One vector is turned by the same rotation once a step. Each row is the vector after some number of steps, and that number follows the row.
The counts run from 0 to 325.
[163 103  90 106 152 124 135 124 144 121 124  95 107 124  97 146 119 104
 161 104 135 108 160 143 128  66 105 111  61 109 115 126 120 112 139 142
 142 151 108 182  84 112 128 164] : 214
[147 113  92 100 110 130 158 129 158 100 131  94 101  80  76 127 118 109
 196 101 144 118 129 150 155  57 100  89  70 114 115 160 103 135 167 124
 134  97 145 160  83 131 156 123] : 47
[131 118 167 105 186 121 142  96  97 147  97 120 134 154  72 152 112 154
 117 182 108 167 128 117  68 202 123 135 114 121 130 117 141 128 132 158
 140 135 107 139 111 131 141 153] : 193
[107 105 194 122 148 148 165 117 151 149 118 129 161 147 136 155 112 135
 141 114  85 133 136  63  85 162 130 115 127  90 112 116 147 109 101 141
 140 174 142 171 184 187 152 108] : 95
[ 99 128 178 152 162 134 142 165 147 138  99 167 163 136 100 128 107 100
 114 174 107 120 132 157  66 188 122 147 131 142 131 148 183 136 118 154
 132 124  88 143 167 163 157  87] : 5
[ 79 110 134 108 110  93 156 138 107  79  85 100 139 113  71 115 155 187
 151 183 120 141  96 121 106 165 146  90 153  76 140 130 111 124 108  99
 103  87 134 115 121 106 146 100] : 75
[ 84 114 174 171 133 139 127 155 147 137  97 143 153 144 103 110 122 134
 104 184 150 127 115 145 102 166 130 137 144 129 142 143 153 132 100 128
 110 147  81 128 188 179 153  63] : 88
[168 145  90 121 116 113 118 157 121 105 127 139  97  97  97 125 153 178
 137 167 160 118 104 212 148 120  98 143 136 152 147 129 121 156 185 143
 111  90  75 100  93 115  96 113] : 321
[171  96  92 114 123 156 142 141 125 147 102  90 108  78  37 158 145 128
 154 123 135 149 130 199 146 105  95 166 101 139 163 109 141 104 153 150
 125 126  76 121  96 128 126 124] : 43
[152 108  95 133 139 125 143 136 134  90  83  85  90  97  56 130 134 125
 159 124 131 127 152 161 157 126 106 113 102 131 120 113 113 111 175 159
 126 127 125 164  85  89 136 130] : 125
[118 121 193 132 155 144 129 141 121 144 133 170 142 162 112 139 139 140
  87 176  81 152 113  99  80 190 141 137 171 160 133 132 136 158 122 169
 147 158 119 122 171 158 133 104] : 272
[165 109  77 108 107 159 128 199 121 121 130 144 137 117 102 115 165 160
 132 144 125 143 111 201 148 126 103 157 161 171 139 138 119 162 168 170
 111  95  87 105  91 133 127  80] : 322
[143 110 104 138 145 186 134 170 128 128 104 134 107 112  93 153 152  85
 145 105  70 141 154 170 136 124  86 156 138 163  94 123 144 110 193 173
 151 158 135 173 111 121 126  91] : 123
[181 142 105 110 178 148 107 131 127 130 153 128 125 118  75 142 100 157
 141 135 132 159 149 166 101 104  86 145  63 172 112  99 136 103 155 149
 147 122  98 135  82 129 112 158] : 32
[ 85 128 139 130  69 132 137 161 153 115 143 139 150 113 131  88 161 156
 143  90 118 124 104 111 110 108 116  80 149 110 112 201 149 128 114 122
 119 121 116 143 161 166 137  64] : 251
[176  79 131  91  70 139 170 126 126 151 117 174 129 116 133 102 175 191
 151  87  84 155  84 116 157 119 135 126 168 113 178 136  79 168 135 127
  98 101  88 106 125 205 128  89] : 61
[179 122  87 109 127 139 154 140 141 145 147 135 146 118  96 123 103 146
 135 110 131 111 122 170 125  72 100 135 106 125 135 128 114 119 168 110
 121 109  49 122 103 174 154  88] : 49
[147 108 185 123 198 118 130 120 153 161 137 141 171 149 106 117  73 135
 116 163 106 130 141 116  74 143 127 120  88 126 119 123 131 142  86 141
 131 144  69 148 143 172 138 152] : 99
[ 66 122 177 160 131 143 152 135 169 108  84 116 131 134 100 141 115  96
 147 137  92 127 155 115 115 188 133 121 136 114 104 155 161 122 114 139
 143 167 146 167 167 130 144  91] : 7
[ 83 119 138 133 111  82 114 142 130  90 123 140 121 132 100  80 154 206
 145 182 170 129  92 152 101 142 133  86 119 101 159 174 102 183  97 115
 116  73  99 101  94 122 112 103] : 70
[142 115 120  81 181 138 146 120 132 106 115 107  91 101  97 152 111 130
 162 114  90 162 142 129 117 105  90 112  70 134  96 116 121 107 157 158
 165 143 156 174  81 113 114 171] : 30
[113 109 107  74  80 108 151 144 107 109 108 103 150  86  84 126 166 160
 151 155 138 149  84 156 133 120 127 139 136 126 158 138  97  95 137 115
  88  82  75  89 117 163 130  90] : 243
[ 90 118 168 138 175 121 148 111 115  85  79 130 105 141  85 150 142 147
 144 163  76 141 151 128 118 210 112 107 118 122 113 145 143 141 139 170
 154 152 182 184 119 102 125 140] : 191
[197 100 113 148 183 146 147 160 128 158 100 153 110 138 114 132 146 131
 131 112 110 140 144 162 164 143  91 185 106 147 162 131 135 162 143 163
 112 130  72 119  77 158 127 136] : 305
[170 127 123 136 152 154 120 173 137 140 120 140 134 126  84 123 126 134
 135 145 139 115 116 197 133 128  87 179 105 170 122 125 143 143 193 169
 137 121  84 130 101 122 127 111] : 38
[174 120  75 112 129 125 157 115 166 130 131 100 124  91  84 123  96 118
 160  97 152 127 115 155 129  43 100 127  78 122 112 129 115 119 133 134
 121 124  85 112  91 173 130 133] : 48
[141 105 113  80  74 132 169 135 156 117 114 149 136 106 137 125 167 192
 180  69  99 156  95 115 156 101 128 102 160 115 137 160  90 148 138 117
 127  99 159 117 131 168 137 108] : 62
[141 135 103 151 175 130 113 116 131 103 124 115 110 110  46 126 125 106
 129 178 152 118 140 178 100 131  98 136  76 134  97 119 152 116 163 176
 153 120 107 177  76  92 119 127] : 120
[171  97 130 134 189 134 143 109 136 149  93  85 149 102  59 163 111  91
 136 139 108 143 170 173 115 139  99 168  76 133 118  92 147  90 172 149
 127 155 102 166 124 149 168 151] : 293
[111 112 188  91 170 127 140 120 104 153 102 135 154 111  99 155 112 167
 101 172 113 180 125 133  62 184 124 130 136 138 113  97 143 101 107 149
 159 119 109 149 158 167 137 155] : 277
[118 129 184 131 139 124 145 136 128 162 134 161 152 151 126 100 123 185
  99 158 109 132 103  75  71 158 146 116 126 118 124 154 128 140  88 145
 112 143  74 127 159 191 148 125] : 266
[110 149 142 121 196 127 114 131 124 133 138  99 133 123  76 139  93 154
 123 186 130 167 157 134  62 126  94 103  67 151  77 109 139  92 119 133
 155 125  94 150 116 133 127 165] : 198
[160 113 166 138 189 159 153 135 166 168 132 153 168 127 103 123  93 133
 102 134 103 131 140 111  70 136 115 147  93 131 114 121 150 130 142 158
 148 166  65 149 147 182 139 152] : 16
[196 118 112 146 183 132 162 124 143 120 121 142 101 140  89 130 134 120
 110 147 140 119 150 168 139 111  90 179  61 139 146 124 135 180 147 181
 146 124  76 146  91 137 107 136] : 304
[133  95 141 158 194 112 134 104 153 139  73 132 123 144  90 139 114 124
 112 176 124 124 163 126 114 148  80 128  52 112 111 132 152 167 137 156
 156 149  92 159  97 110 127 170] : 20
[171 123 108  97 183 126 105 115 126 127 150 126 125 110  71 137 116 154
 132 133 134 171 148 144 122 114 105 110  69 142  92 102 121 108 173 162
 162 115 119 156  76 108 112 179] : 31
[106 106  92 120  94 105 138 142 137  98 140 147 105 128 116  92 165 176
 152 119 139 134  92 144 128  91 118  74 133 120 124 172  90 167 148 138
 139  88 125 140 103 107 112 111] : 152
[125 131  80 125 134 120 141 153 112  93 111 142  83 110  80  95 170 157
 145 131 169 139 115 187 138  98  98 112 107 141 140 171  93 158 168 136
 115  80  74 110  55  85  95 114] : 320
[151 127 106 108 187 132 142 113 142 153 145 130 128 126  70 132 106 174
 123 160 110 154 148 151  81 122  77 136  64 154  82  86 136 123 153 154
 150 132 119 159  95 106 115 148] : 115
[103 147 175 120 173 122 131  78  97 119 103  98 135 129  67 155 112 162
 128 196 109 170 132 148  63 180 134 120  90 139 133  97 123 113 118 149
 135 124 129 135 134 103 156 160] : 276
[189  97 111 149 129 151 123 142 147 147 115 152 118 137 133 120 139 141
 135  92  97 116 130 163 169 106 100 176 130 129 166 131 140 175 171 179
 123 141  74 120  92 142 120 125] : 222
[127 129  94  73 114  99 127 119 140 129 157 136 132 115 119  83 148 176
 141 126 151 156 113 142 122 103 118  94 111 119 133 148  66 151 111 122
  93  76  94 100  84 138 137 146] : 148
[129 125 132  79 183 136 151 119 126 110 134 101 137 131  92 168 101 138
 147 113  96 151 160 105 117 132 112 106  94 153  85 117 139 116 165 157
 167 135 171 168  82 100 125 165] : 113
[ 42 130 177 142 142 129 134 132 140 110 102 140 153 158  89 125 108 143
 135 145 122 122 142 108  65 160 113  65 117 115  95 150 154 115 119 126
 160 129 143 184 165 116 154  78] : 2
[ 86 129 176 155 157 125 129 145 151 125 107 121 149 122  89 108 122 119
 108 188 133 120 113 134  71 164 131 127 114 128 119 149 163 141 116 143
 126 104  62 138 171 147 150  90] : 4
[ 65 137 145 115  89 163 142 154 147 128 148 133 187 129 107 120 125 167
 136 118  98 124 109  93  87 138 114  93 161 138 117 146 143 119 100 119
 151 149 122 131 184 179 158  74] : 84
[110  99 175 168 127 149 139 143 158 160 102 143 171 139 122 110 154 140
 135 155 108 124 114 124  96 173 120 132 148 107 140 141 156 155 106 129
 108 139  70 122 179 172 150  67] : 172
[ 87 129 151 126  90 146 134 153 137 146 151 158 176 126 110 118 131 158
 116 147 124 118 108 113  58 135 132  96 150 155 127 134 146 113 104 105
 125 117  79 122 184 186 143  83] : 83
[105 120 174 136 145  82 165  87 128 141  65 109 134 107  90 120 112 154
 131 165 135 141 127 118 102 164 157 135  91  91 152 130 110 113  86 112
 108 155  99 116 169 170 172 107] : 176
[ 56 127 104 105  67 122 180 116 147  96 137  99 150  82  95  96 131 151
 154 125 145 132  90 119 124  73 118  60 114 114 125 161  95 127 129  93
  99  94 124 127 133 145 144  87] : 247
[163 133  93 109 125 154 107 177 144 130 154 168 124 125 137 114 151 163
 147  91 122 149 116 158 138  96 101 134 147 160 114 163 122 175 190 141
 139 109 123 122  81 131 111  91] : 317
[156 110  99 113 150 170 155 134 146 128 121 131 119 117  96 172 109 111
 157  77  80 139 178 130 144 112  96 145  99 146  99 127 146 121 162 147
 146 156 136 158 113 142 162 120] : 212
[ 97 122 118 121  85 115 152 157 150 122 138 167 103 137 140  78 165 188
 146 118 108 142  87 112 109 131 127  62 154 117 112 175 115 166 134 114
 124 102 142 108 123 134 123  91] : 68
[ 81 136 148  91 152 134 143 126 141 136 109 104 143 132  94 132  93 141
 144 146  90 145 121  85  59 147 107  86  97 143  84 139 155  94 139 122
 171 148 159 203 130 102 124 155] : 280
[108 110 120 119 161 151 136 127 138  92  91  96 100 118  72 160 118  91
 155 135 110 107 161 149 148 155 112 141  94 116 106 123 159  93 164 154
 141 147 144 175  97  99 166 105] : 208
[150 114 112 141 149 144 129 150 164  92 147 130  85 138 118  75 130 102
 162 102 129 107 150 134 166  79 108  95  67 107 116 177 109 160 156 154
 149 150 115 176  78  81 122 131] : 219
[181 107 112 158 165 181 125 149 157 135 121 180 129 163 128 107 147 109
 147  74  98 129 152 123 137 107 107 140  98 160  99 163 160 158 161 165
 180 164 111 157 112 136 124 139] : 301
[145 110  97  61 128  94 142 116 148 109 151 114 104  93  99  95 138 174
 155  96 143 158 114 139 156  77 116  93 101  93 151 161  76 158 131 115
 105  87 139  99  69 121 131 132] : 147
[148  95 103 103 108  96 174 102 116 130  94 109 103  98 104 112 148 162
 154 136 156 135 102 165 170 129 135 125 113  74 190 162  86 157 125 132
  98 106 101  99 117 143 127 113] : 59
[ 83 104 165  88 134  93 151  81 151 126 127 125 148 144 118 123 119 184
 132 144 118 124 112  83  84 135 151  78  87  77 116 147 104 126  92 107
 119 134 143 153 162 165 142 122] : 264
[ 62 127 145 140  88  91 158 132 158 107  92 122 114 121 114  96 136 154
 156 171 160 103  82 149 112 131 129  61 126  77 129 178 128 142 111 100
 114 106 105 117 174 131 142  73] : 253
[175 108  83 159 143 117 135 129 152 114 123 114  79 124 109 108 134 110
 137 134 148 102 134 148 152  82 114 117  62 107 139 155 111 172 173 169
 115 136  79 139  94 106 107 135] : 220
[109  93 172  94 110  85 165 123 134 135  83 108 134 124  91 104 132 136
 121 169 115 131  94 113 123 143 148 111  99  80 156 143 109 149  91 111
 100 120 116 120 147 165 164 120] : 259
[124 153 121 133 157 160 118 155 137 161 154 158 137 147  88 151 109 136
 104 116 110 138 138 133  80 132  93 130  97 191  80 116 170 118 159 157
 183 159 103 144 125 146 135 125] : 200
[111 122 154 108 176 112 173  90 156 159 121  87 122 133  95 130  83 125
 136 162 112 141 157  92 107 129 137  86  56 101 106 108 129 116 115 125
 130 180  99 155 136 132 144 169] : 14
[ 48 118 140 146 116 127 138 144 154 112 128 127 151 149 117  94 112 139
 139 152 111 122 123 110  89 152 142  64 136 118  87 178 141 138 110  96
 144 142 148 160 171 134 143  76] : 85
[162  79  69 134 114 142 149 161 170 105 134 145  96 131 107 104 145 110
 176  67 120 108 134 144 164  90  78  86  92 136 102 179 123 158 167 130
 153 134 124 151  96 139 121 102] : 135
[140 102 147 126 196 117 140 112 112 111  88 115  85 143  70 163 123 129
 151 150 106 153 147 126 142 142 100 128  69 132 132 108 137 144 164 160
 143 155 129 181  79  83 115 158] : 25
[ 96 111  94  94  70 116 170 125 126  91 111 116  92  90  84 133 174 151
 175 129 117 139 101 147 151 135 122 112 160 121 137 158 114 120 136 111
 116 113 169 121 109  95 123  99] : 241
[120  94 180 105 117  99 176 109 117 149  83 118 156 128 104 140 123 163
 109 182 105 155  87 121 109 147 140 144 112 102 176 118 122 145  86 111
  88 124  68 117 156 171 163 125] : 260
[ 72 138 116 107 100 119 143 128 142 111 132  98 139 101  76 107 142 158
 149 147 166 138  93 131  80 116 135  72 128 106 117 147  88 103  99  82
 103 101 130 118 161 159 131 101] : 164
[191 107 153 112 178 145 124  98 117 161 113 142 122 120  93 169 105 142
 114 130  69 179 144 159 118 161 126 180 126 161 122  86 153 134 166 179
 139 145 103 148 120 143 132 149] : 27
[193 101 119 120 125 170 138 144 152 116 110 142  98 136 132 119 150 124
 150  76  65 124 135 137 188 143 116 158 127 131 125 158 113 181 188 159
 118 141 128 129 100 141 136 106] : 223
[185 133 106 152 175 161 138 135 164 165 131 146 147 126  79 147 113 119
 132 128 132 126 146 154 112  90  94 154  77 136 100 115 139 138 148 146
 139 151  79 140 112 164 143 133] : 299
[124 133 129 139 168 169 116 150 167 134 162 157 136 140  85 156 113 146
 122 114  82 146 162 146  95 125  99 113 139 173  68 154 166 131 160 143
 170 169 137 170 122 117 120  97] : 201
[135 101  76  58  89 131 151 114 127 118 122 144 122 104 112 116 163 178
 171  66  92 157 116 113 169 106 124  98 135 117 131 164  92 143 145 127
 131  90 157 110  81 141 121 116] : 146
[ 97 116 110 139 120  86 131 139 104 105 125 142 114 112 107  70 151 197
 107 196 168 133  60 179 120 142 116 132 127 121 151 142 104 178 143 119
 112  66  75  84 119 126 120 106] : 154
[ 79 133 136 109 115 107 155 118 132 122 130 113 155 109  92 110 123 179
 136 171 143 138 109 126  70 118 127  69 112 104 117 132 109  90 105  98
 106 100 108 127 144 159 151 113] : 81
[ 81 117 113  65  85 128 178 132 142  98 133  89 143  83 107 126 131 179
 153 116 106 137 113 122 101 115 145  32 148  87 124 167 110 107 120  95
 121 119 132 138 145 139 139  94] : 163
[ 79 103 199 165 115 136 138 146 136 148 105 147 156 137 108 133 126 139
 131 159 111 112 131 125 108 168 124 127 146 123 119 152 172 138 126 152
 126 141 114 141 189 174 161  72] : 89
[120 111 130  95  60 153 155 155 119 124 134 140 136  96 108 124 146 158
 173  66  82 166 102 135 145 109 131 102 185 153 133 146 113 122 131 107
 129  96 115  95 139 180 157  68] : 245
[ 78 147 142 108 170 136 151 120 128 128 131 108 124 130  65 129 100 136
 134 178 130 144 168 122  46 129 115  85  84 134  81 140 135  85 139 134
 155 127 131 168 146 116 150 150] : 281
[158 141 145  94 192 148 123 127 133 170 150 124 158 137  94 148 111 139
  97 169 128 156 165 138  78 137 108 140  93 182  88 106 158  96 155 156
 172 134  84 159 128 164 124 130] : 199
[ 73 125 176 119 136 136 148 124 148 128 131 179 137 175 155  94 152 166
 120 132  89 135 116  72  91 175 136 106 135 119  99 178 149 180 114 136
 156 135 167 142 153 148 119 103] : 268
[165 101 115 140 195 131 138 120 166 152 130 110 128 138  87 138  97 116
 137 129 137 110 161 152 132  66  99 137  42 109  86 107 112 117 148 124
 137 144  82 191  92 160 121 159] : 298
[157 109 158  87 163 172 140 123  94 145 128 160 148 149 110 181 111 151
 116 106  50 178 142 115  69 182 141 135 147 155  98 111 160 115 146 142
 169 157 135 160 136 137 127 141] : 195
[128 118 104 109 109 108 134 156 116 110 117 126  90 102  94  91 144 173
 133 184 152 142  92 205 139 112 117 124 115 117 143 172 111 144 149 143
 106  79  91  94  93  98  96 127] : 237
[141 111  89  68 119 125 162 116 130 121 145 112 114 103 102 117 147 170
 188  85 115 134 106 115 160 107  97  74 100 128 128 157  76 130 159 124
 138 105 135 136  74 114 115 144] : 230
[ 84 137 137 126  95 102 123 140 141  97 125 142 122 127 115  84 173 198
 152 138 143 125  94  98 109 143 110  65 129 111 137 181  94 189 123 117
 112  86 141 108 118 107 112 103] : 69
[144 110 150 111 183 113 156 121  95 120 106 121  99 116  79 159 119 142
 123 151 120 152 154 149 127 163 111 171  80 145 154  91 121 127 172 158
 143 150 125 141  96 120 149 182] : 26
[119 125 107 109  73 129 130 151 140 128 147 172 134 126 138  81 172 198
 158  76 100 143 108 119 140 110  99  80 165 140 103 171  82 162 144 130
 131 113 116 107 107 105 102  74] : 151
[133 107  92 107 103 153 160 126 130 110 134 104 127  97  77 134 108 124
 183  66 110 137 138 164 152  64  93 108 114 122 120 137 104 103 153 118
 141 140 144 163  90 112 142  99] : 46
[151  99  92 136 152 161 132 161 131 100 104 124 102 108  93 150 145 115
 152  97 110 135 120 165 185 122  86 140 147 164 126 143 144 118 172 167
 155 120 145 172 104 115 128  96] : 40
[160  81  87 127 147 112 143 138 153  95  93 119  93 127 111 129 151 138
 181  92 102 154 128 145 200 124 113 127  95 107 145 151  94 156 184 163
 144 143 145 147  82 113 129 131] : 224
[151  99 119 124  68 140 178 138 134  97  94 135 100 116 136 109 176 158
 179  93  96 130 110 139 182 144 124 110 144 100 163 159 101 178 144 142
 116 112 145 137 127 125 139  85] : 57
[ 68 125 143 144  84 148 141 161 142 124 139 185 151 145  92 106 134 167
 137 131 121 126  96 101  92 120 108 102 176 120 113 153 147 131 109 104
 114  95  94 120 176 182 141  79] : 167
[115 113 166 133 150 134 154 111 155 134 106 125 152 126 126 154  94 112
 133  93  63 144 134  71  95 151 122 112 132 111 116 149 162 117 128 132
 160 173 148 177 169 163 147 133] : 12
[117 106 180 107 120 132 166 118 129 158 114 151 168 124 107 123 143 179
 134 129  72 148 104  91 101 160 152 122 140 100 126 127 117 150  90 124
 120 133 107 110 180 215 163  97] : 261
[149 121 101  93 102 162 149 193 150 111 162 184 122 122 149 100 160 186
 122  73 108 141  99 163 138  95  96 129 164 135 116 176 118 202 167 137
 144 110 102 100  91 148 125  75] : 234
[211 101 118 144 127 147 114 156 144 131 106 144  99 140 118 117 139 125
 120 107 134 129 127 178 162 118 121 175 110 111 167 139 106 196 148 164
 115 104  37 110 101 141 129 100] : 138
[121 109 167 121 166 110 132 113 157 169 132 141 145 161  96 119  95 159
  82 180 113 147 135 104  45 137 143 113  91 104 112 138 143 141  93 124
 113 127  90 125 131 181 149 148] : 182
[155 112  95 101 142 109 146 133 132 105  77  79  97  68  58 136 127 124
 143 153 118 120 137 190 150  98 104 140  88 136 126  98 133 123 175 152
 129  99 103 151  80 117 140 124] : 42
[170 100 147  98 194 142 127 120 111 170 100 128 123 133 101 143 124 161
 119 163  77 165 132 127 111 181 123 171  95 150 135 105 157 104 158 157
 151 134 102 131 100 141 124 159] : 110
[ 85 125 113 128 104 103 145 151 135  99 141 136 104 116 120  72 162 176
 138 164 143 127  93 159 130 128 123  98 111  99 132 175  89 181 127 124
 122  72  99 105  99  96 109  77] : 153
[ 89 110 139  96 103  93 151 142  93  89  96 103 136  78  77 118 173 174
 145 186 127 148  82 174 120 130 150  90 154  97 168 125  84 105 129 101
 101  96 106 102 137 123 133 102] : 159
[180 118 157 146 201 139 104 133 147 157 102 156 121 160 121 125 121 138
 104 165 128 132 159 123  89 162 107 161  73 139 137 142 165 158 150 178
 133 156  78 151 121 117 128 151] : 21
[128 131  98 112 102 115 129 157 149 115 129 137 101 117 117  86 157 172
 139 101 131 140 114 136 149 112 112  83 145 135 107 188 118 160 140 127
 134  97 138 132  75 113 121  96] : 235
[101 138 142  84  74 134 145 142 132 126 127 133 159  99 106 126 147 183
 148 116  92 156  98 102 114 133 138  92 172 115 129 145 134 110 132 113
 117 109 144 119 170 164 159  67] : 162
[152 114 117 136 170 165 105 151 138 149 148 168 139 130 119 157 122 145
 135 111  89 158 160 126  90 129  75 132 129 194  84 136 159 128 178 174
 185 152 131 178  90 120 128 129] : 117
[178 120 124 129 165 149 140 138 131 161 102 106 157 127  77 160  94  95
 145 124  85 134 145 131 110 149 107 170  95 140 104  93 148 107 148 139
 142 155  93 133 137 201 153 134] : 294
[207  98 109  88 163 126 152 123 117 134 101 127 107  97  87 124 121 159
 148 115  97 164 139 172 140 112 112 155  82 134 145 100  96 156 170 162
 113 118 104  99  73 142 128 140] : 310
[156  85 119 101 125  90 155 117 145 114  87  80  90 105 102 116 171 144
 166 119 129 140 100 157 176 104 131 135  84  94 160 140  66 152 135 135
 107 113 100 124  90 108 123 114] : 142
[ 99 102 173 110 113 110 162 120 139 144 123 153 143 142 138 125 135 158
 141 105  64 150 114  95 109 164 147  93 131  87 101 141 106 134  81 117
 136 154 163 131 181 191 164 119] : 262
[142 114 157 173 183 154 123 137 108 155 113 124 134 118  72 154 117 113
 108 180 125 125 156 169  91 157 117 165 102 140 122 108 194 128 163 169
 138 146  86 173 136 142 144 104] : 288
[183  84 127 121 160 169 140 119 130 133  99 111 136 104  70 181 103 105
 149 125 113 141 158 170 126 123  98 185 102 136 140  92 149 101 155 164
 137 151  76 140 123 149 159 135] : 210
